Here is a table of points, one per row:
array([-1.87, 0.33, 1.46, -0.63, 0.28, -0.33, -1.28, -0.33, -1.69, -2.40, 0.31, -1.11, 0.37, -1.16, -0.80, 0.87,
       -0.95, -1.14, 0.21, 0.64, -1.42, 1.40, 1.14, 0.88])
array([0.20, 0.80, -0.69, -0.34, -0.62, -0.64, 0.86, 1.44, 0.33, 1.20, 1.55, 1.00, 1.76, 1.41, 1.47, 0.60,
       -1.95, -1.17, 1.70, 0.15, -1.01, 0.54, -1.51, -1.52])
array([-0.32, -0.20, 1.69, -0.82, 0.51, 0.72, 0.14, -0.43, -1.17, 1.06, 0.60, -0.88, 0.91, 0.52, 0.06, -0.57,
       -1.55, 0.35, 0.54, 0.54, 2.21, -0.05, 0.98, -0.68])
array([-0.79, -1.05, -0.43, -1.52, 0.18, 0.40, -1.25, 1.00, -0.06, 0.95, -2.01, 0.38, -1.45, -0.10, 0.48, -1.29,
       -1.98, 1.75, 0.77, 0.53, 0.35, 2.15, 0.70, -0.16])
array([0.14, 1.35, 0.16, 1.13, -1.03, 0.35, -0.03, -0.27, 2.11, -0.59, 0.19, -0.04, 1.60, 0.86, 0.25, 2.26,
       -0.39, 0.57, 0.31, 0.76, 0.87, 0.19, -0.23, -0.49])
array([0.08, 1.38, 0.23, -1.04, -0.23, 2.18, -0.13, -1.13, -0.64, -1.29, -0.44, -0.18, -0.04, 0.95, -0.54, 0.10,
       -0.67, 0.53, 1.35, -0.07, -0.11, -2.32, 0.05, -0.23])
array([0.68, 2.30, 1.04, 0.85, -0.06, -0.39, -0.42, 0.28, -1.88, 0.74, -0.05, -0.36, 0.37, -0.58, -0.44, -1.75,
       0.16, -0.66, -1.36, -0.70, -1.40, -2.06, 1.19, 0.42])
array([-0.20, 0.03, 0.82, 0.07, 1.23, -0.36, 0.07, 0.28, 1.25, 2.19, 2.65, 1.63, -0.35, 1.24, -1.41, 0.89,
       0.00, -0.50, -1.21, 1.31, -1.05, -0.12, 2.28, 0.41])
array([0.70, -0.02, -0.77, 0.48, 0.22, 0.64, 0.40, 0.03, 1.99, 0.95, 0.34, -0.50, 0.62, -0.38, -0.41, -1.28,
       1.65, 0.98, 0.96, 0.70, 0.14, -1.01, 1.60, 0.80])
array([0.92, -0.17, -1.31, -1.49, 1.20, -0.37, -1.38, -1.50, 0.23, 0.22, 1.01, 0.09, 1.59, 0.71, 0.75, 1.39,
       1.07, 0.86, -0.98, -0.86, 0.53, 0.03, 0.38, -0.22])
array([0.58, -1.97, 0.68, 0.59, 0.74, -0.01, -2.12, 0.70, -0.03, -0.53, 1.71, 0.83, 0.94, 0.78, -0.20, -2.19,
       -0.58, 0.21, 0.49, -1.47, 0.34, -0.35, -0.76, 0.11])
array([1.63, -0.78, -0.27, -1.70, -1.61, 0.54, 0.81, 1.92, 0.33, 0.75, -0.20, -1.77, 0.18, -0.73, -0.80, 1.32,
       0.47, -0.99, -0.50, -0.08, -1.86, -0.57, -0.20, -0.95])
array([1.04, -0.11, -0.73, 0.74, 0.31, 0.21, -0.05, -1.48, -2.08, 0.09, -0.64, 0.66, 0.49, 0.90, 0.63, 0.30,
       0.74, -0.61, -1.01, 0.15, -1.49, 1.25, -0.39, 0.67])
array([-0.50, 1.30, -0.96, 0.45, -0.83, 0.63, -0.80, -0.27, -1.00, 1.13, 0.71, 0.42, -0.28, -2.48, -1.54, -0.89,
       1.33, 0.24, 0.72, 0.29, 0.30, 0.16, -1.32, -2.61])
array([-0.48, 2.08, 0.01, 1.02, -1.19, 0.42, -0.17, -0.28, -0.64, -0.53, 0.26, 0.26, -0.66, 1.16, 0.61, -1.67,
       -0.07, -1.48, -2.05, 0.05, 0.91, 1.97, 0.08, 0.50])
array([0.42, -0.91, 1.52, 0.03, -0.31, 0.67, 0.19, -0.67, 0.97, 1.26, -0.59, 0.89, -0.20, -3.00, 1.75, 0.65,
       0.08, -0.32, -0.15, 1.15, 0.61, -0.78, -0.38, 0.81])
array([0.33, -1.18, 0.16, 1.10, -1.14, -1.21, 1.39, -1.23, -2.56, 0.70, -0.74, -1.37, 1.24, 0.36, -0.71, 0.88,
       0.19, -0.01, -0.69, -1.86, 0.59, 0.49, 0.66, 0.45])
array([-0.40, -1.16, -2.21, -1.21, 1.00, 1.15, 1.33, -0.51, 0.03, -0.35, 1.89, 0.49, -2.18, -1.51, 0.37, -0.10,
       -0.34, 0.81, 0.54, 0.09, -0.33, 1.43, 1.33, -0.41])
array([0.52, 0.70, 0.22, 1.23, 0.37, 0.17, 0.07, 2.03, 1.16, -0.73, -0.87, -1.41, 0.10, -0.09, 1.56, 0.68,
       -0.78, -0.79, -0.68, -2.23, 1.85, 1.75, 1.77, -0.11])
array([0.11, -0.34, 0.40, 1.63, -1.95, -1.72, -0.52, 1.83, -1.68, -0.04, -0.11, 2.80, -1.68, -0.25, -0.95, 1.23,
       -0.09, 0.99, 0.98, 0.73, 0.76, -0.79, -0.30, -0.25])
array([-0.09, 0.44, -0.22, -0.04, -1.64, -1.47, -0.45, -1.28, 1.17, -1.28, 0.04, 0.35, 0.39, -1.46, -0.79, -0.88,
       -1.47, 0.73, -0.84, -1.77, -1.58, 0.64, 0.78, 0.94])
array([-0.46, 0.39, 1.33, 1.51, 1.01, -0.03, -0.52, -0.73, 0.78, -0.12, 0.88, -0.90, -1.01, -0.17, 1.81, 0.70,
       1.81, -0.21, 1.32, -0.65, -0.11, 0.32, -0.44, 1.77])
array([-2.41, -2.02, -2.07, 0.97, 1.28, 1.28, 1.07, 1.19, -0.55, -0.37, -0.07, 0.87, -0.53, -0.66, -1.94, 0.99,
       -0.86, -0.14, -0.33, -0.63, 0.98, -0.63, -1.38, 2.18])
array([-0.19, 0.33, 0.78, -0.84, 0.31, -0.13, -0.71, -1.17, 0.82, 0.84, -1.19, -0.52, -1.89, 1.03, 0.42, 0.04,
       -1.13, -0.04, 0.20, -0.98, -1.72, -1.06, -1.40, 1.05])
array([-0.31, 1.03, 0.11, 0.05, 1.24, -0.34, 2.05, -0.09, 0.65, 0.75, -0.25, -1.01, 0.33, 0.96, -0.14, -1.18,
       -0.44, 0.79, 0.83, 0.20, 0.46, 0.02, -1.58, 1.11])
array([0.45, 0.95, -0.07, -0.12, 1.06, 1.39, -0.57, 1.11, 0.00, -0.07, -0.03, 1.08, -1.12, 0.55, 0.30, 1.05,
       0.87, 0.46, -0.84, -1.47, -0.73, 0.15, -0.12, -0.35])
array([0.48, -0.65, -1.31, 0.06, -0.16, 0.51, -0.03, -1.18, 1.11, -0.28, -1.55, 2.00, 0.42, 0.36, -0.51, -1.01,
       -0.41, -3.31, 1.54, 0.66, 0.50, -0.16, -0.02, 0.57])
array([-2.34, 0.18, -0.18, 0.33, 0.43, -0.59, -0.71, -0.21, 0.17, 0.93, -1.07, -1.30, -0.12, 1.01, 0.16, 0.89,
       1.12, 0.59, 1.35, 0.63, -0.14, 0.32, -0.16, -1.31])
array([1.30, 0.09, 0.76, 0.29, 1.42, -0.22, -1.03, -0.04, 0.42, -0.56, -1.04, -1.28, 0.57, -0.01, -1.72, -0.17,
       1.31, 0.25, 0.59, 0.53, -0.10, 0.31, -1.34, -0.68])
array([-1.01, -0.65, -0.93, -1.29, -1.85, 0.91, 0.27, 1.01, -1.58, -0.21, -0.35, 0.04, 0.52, 1.14, 1.36, -0.15,
       2.15, 0.29, 0.19, 1.50, 0.32, -0.44, 0.97, 1.19])
array([-0.44, 0.53, 0.40, -1.95, 1.54, -1.20, 1.57, 0.36, -0.02, -0.13, -1.27, 1.40, 1.70, -0.23, 0.00, -0.72,
       0.41, 0.64, -0.99, -0.31, 0.50, -0.10, -0.39, -0.64])
array([0.50, -0.05, 0.10, -0.79, -0.54, -1.42, -0.22, -1.73, -0.02, -0.21, 0.01, -1.40, -1.82, -0.06, -0.63, 0.52,
       -2.15, -2.75, -1.51, -0.95, 2.20, -0.17, -0.27, -0.93])
array([1.60, 0.44, 0.03, 0.66, 0.07, -0.57, -0.41, 0.09, -0.76, -0.78, 0.06, -2.06, 0.22, -0.31, -0.33, 0.03,
       -0.57, 1.13, -0.59, 2.48, 0.56, -0.11, -1.20, 2.54])
array([0.42, -0.79, 2.23, 1.31, -0.36, 1.14, 1.19, -1.06, 0.62, -0.71, -0.04, 0.74, 0.42, 0.57, -0.69, -1.02,
       0.97, 0.48, 0.07, -0.20, -1.27, 0.97, -0.40, -1.76])
array([-0.26, -0.76, -1.43, 1.95, 1.42, -0.82, -0.33, -0.05, 0.09, -1.45, -1.11, -1.49, 0.35, -0.25, 1.16, -0.65,
       -1.49, -0.09, -0.83, 1.40, -1.66, -1.47, 0.69, -2.25])
array([-1.58, -1.29, -0.26, -0.80, -1.92, -0.77, -0.13, 0.11, 1.81, -0.09, 0.80, -0.84, -0.51, 0.00, 0.71, -0.92,
       0.93, 0.58, -1.29, -0.09, 0.00, -1.20, -1.37, -0.26])
array([1.18, 0.29, -0.18, -1.62, 0.38, -2.30, 1.20, 0.72, -0.66, -1.88, 0.56, 1.24, -1.99, 0.09, 0.13, -0.36,
       1.78, 0.56, 1.22, 0.99, 0.19, -0.15, 0.06, 0.09])
Along one direction, these points spread out more than along any other. How many in every 100 of the points above lie lower along it than each point below? Round to a whole number. More than half of the points above lie lower than the first one.
array([0.14, 1.35, 0.16, 1.13, -1.03, 0.35, -0.03, -0.27, 2.11, -0.59, 0.19, -0.04, 1.60, 0.86, 0.25, 2.26,
       -0.39, 0.57, 0.31, 0.76, 0.87, 0.19, -0.23, -0.49]) 65
array([0.45, 0.95, -0.07, -0.12, 1.06, 1.39, -0.57, 1.11, 0.00, -0.07, -0.03, 1.08, -1.12, 0.55, 0.30, 1.05,
       0.87, 0.46, -0.84, -1.47, -0.73, 0.15, -0.12, -0.35]) 35
array([-0.79, -1.05, -0.43, -1.52, 0.18, 0.40, -1.25, 1.00, -0.06, 0.95, -2.01, 0.38, -1.45, -0.10, 0.48, -1.29,
       -1.98, 1.75, 0.77, 0.53, 0.35, 2.15, 0.70, -0.16]) 22
array([-0.26, -0.76, -1.43, 1.95, 1.42, -0.82, -0.33, -0.05, 0.09, -1.45, -1.11, -1.49, 0.35, -0.25, 1.16, -0.65,
       -1.49, -0.09, -0.83, 1.40, -1.66, -1.47, 0.69, -2.25]) 78
array([-0.50, 1.30, -0.96, 0.45, -0.83, 0.63, -0.80, -0.27, -1.00, 1.13, 0.71, 0.42, -0.28, -2.48, -1.54, -0.89,
       1.33, 0.24, 0.72, 0.29, 0.30, 0.16, -1.32, -2.61]) 16
array([-0.46, 0.39, 1.33, 1.51, 1.01, -0.03, -0.52, -0.73, 0.78, -0.12, 0.88, -0.90, -1.01, -0.17, 1.81, 0.70,
       1.81, -0.21, 1.32, -0.65, -0.11, 0.32, -0.44, 1.77]) 59
array([1.63, -0.78, -0.27, -1.70, -1.61, 0.54, 0.81, 1.92, 0.33, 0.75, -0.20, -1.77, 0.18, -0.73, -0.80, 1.32,
       0.47, -0.99, -0.50, -0.08, -1.86, -0.57, -0.20, -0.95]) 43
array([0.08, 1.38, 0.23, -1.04, -0.23, 2.18, -0.13, -1.13, -0.64, -1.29, -0.44, -0.18, -0.04, 0.95, -0.54, 0.10,
       -0.67, 0.53, 1.35, -0.07, -0.11, -2.32, 0.05, -0.23]) 51
array([-2.34, 0.18, -0.18, 0.33, 0.43, -0.59, -0.71, -0.21, 0.17, 0.93, -1.07, -1.30, -0.12, 1.01, 0.16, 0.89,
       1.12, 0.59, 1.35, 0.63, -0.14, 0.32, -0.16, -1.31]) 32
array([1.60, 0.44, 0.03, 0.66, 0.07, -0.57, -0.41, 0.09, -0.76, -0.78, 0.06, -2.06, 0.22, -0.31, -0.33, 0.03,
       -0.57, 1.13, -0.59, 2.48, 0.56, -0.11, -1.20, 2.54]) 73
array([0.42, -0.79, 2.23, 1.31, -0.36, 1.14, 1.19, -1.06, 0.62, -0.71, -0.04, 0.74, 0.42, 0.57, -0.69, -1.02,
       0.97, 0.48, 0.07, -0.20, -1.27, 0.97, -0.40, -1.76]) 54
array([-0.20, 0.03, 0.82, 0.07, 1.23, -0.36, 0.07, 0.28, 1.25, 2.19, 2.65, 1.63, -0.35, 1.24, -1.41, 0.89,
       0.00, -0.50, -1.21, 1.31, -1.05, -0.12, 2.28, 0.41]) 19
